3.128; -1.892; -1.891; 7.312; -2.130; -6.756; 2.968; 0.728; -0.249; -1.307; 2.959; 5.535; -0.850; -0.536; 1.300; 5.230; 7.509; -7.084; 1.617; 6.812; -4.177; 1.556; 1.550; -2.039; -0.073; -8.354; 2.875; 2.795; 0.557; -2.027; -3.682; 2.157; -0.606; 0.710; 1.790; -1.072; -0.754 : Ravas
4.227; 0.562; -2.055; 8.046; -1.973; -7.914; 3.242; 1.588; 1.342; -1.455; 6.479; 6.203; -1.130; 1.277; 2.015; 6.792; 6.629; -4.665; 1.962; 4.054; -3.826; 1.596; 1.957; -2.594; 0.399; -7.001; 0.500; -0.361; 0.933; -2.913; -4.473; 4.086; -2.073; 0.069; 0.852; 1.786; -0.783 : forel
3.575; -1.132; -1.931; 7.370; -2.080; -7.068; 3.034; 0.902; 0.167; -1.353; 4.018; 5.801; -0.947; -0.084; 1.347; 5.670; 7.265; -6.438; 1.615; 6.015; -4.035; 1.535; 1.512; -2.272; 0.063; -7.900; 2.170; 2.051; 0.423; -2.179; -4.097; 2.460; -1.182; 0.518; 1.619; -0.185; -0.617 : Virot
tags:
-2.055 -> q_472
-1.931 -> q_352
-1.973 -> q_294
1.588 -> q_865
key forel 3: 
q_472
next: 2.875; 2.795; 0.557; -2.027; -3.682; 2.157
-0.606
q: 3.128; -1.892; -1.891; 7.312; -2.130; -6.756; 2.968; 0.728; -0.249; -1.307; 2.959; 5.535; -0.850; -0.536; 1.300; 5.230; 7.509; -7.084; 1.617; 6.812; -4.177; 1.556; 1.550; -2.039; -0.073; -8.354; 2.875; 2.795; 0.557; -2.027; -3.682; 2.157; -0.606; 0.710; 1.790; -1.072; -0.754
Ravas

0.305; 0.632; -1.039; 0.539; 0.148; -1.052; -5.292; 1.900; -0.591; 0.061; 3.307; 0.244; 7.965; 1.281; -2.486; -3.152; 2.055; -4.020; -1.577  mus
-2.235; 0.393; 0.389; -0.318; 0.265; -2.962; -3.863; 0.962; 0.843; 1.748; 5.300; 2.655; 1.509; -0.135; -1.736; -3.403; 3.852; 0.955; 0.930  Tebu
-0.813; -1.232; -0.453; -4.219; 0.879; 3.213; -1.531; -1.230; -2.794; -2.751; -1.703; -1.029; 0.303; 0.828; 0.073; -2.161; -5.349; -1.346; -1.273  kava
-3.396; -2.048; 0.770; -5.022; 1.369; 1.231; 0.267; -2.005; -1.378; -1.418; 1.021; 0.903; 0.072; -1.404; 1.203; -2.030; -4.018; 3.043; 0.464  gava
-2.030; -4.016; 3.043; -3.906; 0.110; 0.563; -2.831; 0.239; 1.272; -2.939; 0.053; -1.608; 4.839; 1.339; 0.739; -3.599; -1.280; 3.580; 1.633  vas
tags:
3.852 -> q_20
0.828 -> q_246
-0.453 -> q_97
-5.349 -> q_972
2.055 -> q_902
key kava 17: 
q_972
q: -3.396; -2.048; 0.770; -5.022; 1.369; 1.231; 0.267; -2.005; -1.378; -1.418; 1.021; 0.903; 0.072; -1.404; 1.203; -2.030; -4.018; 3.043; 0.464
gava
next: -2.030; -4.018; 3.043
0.464

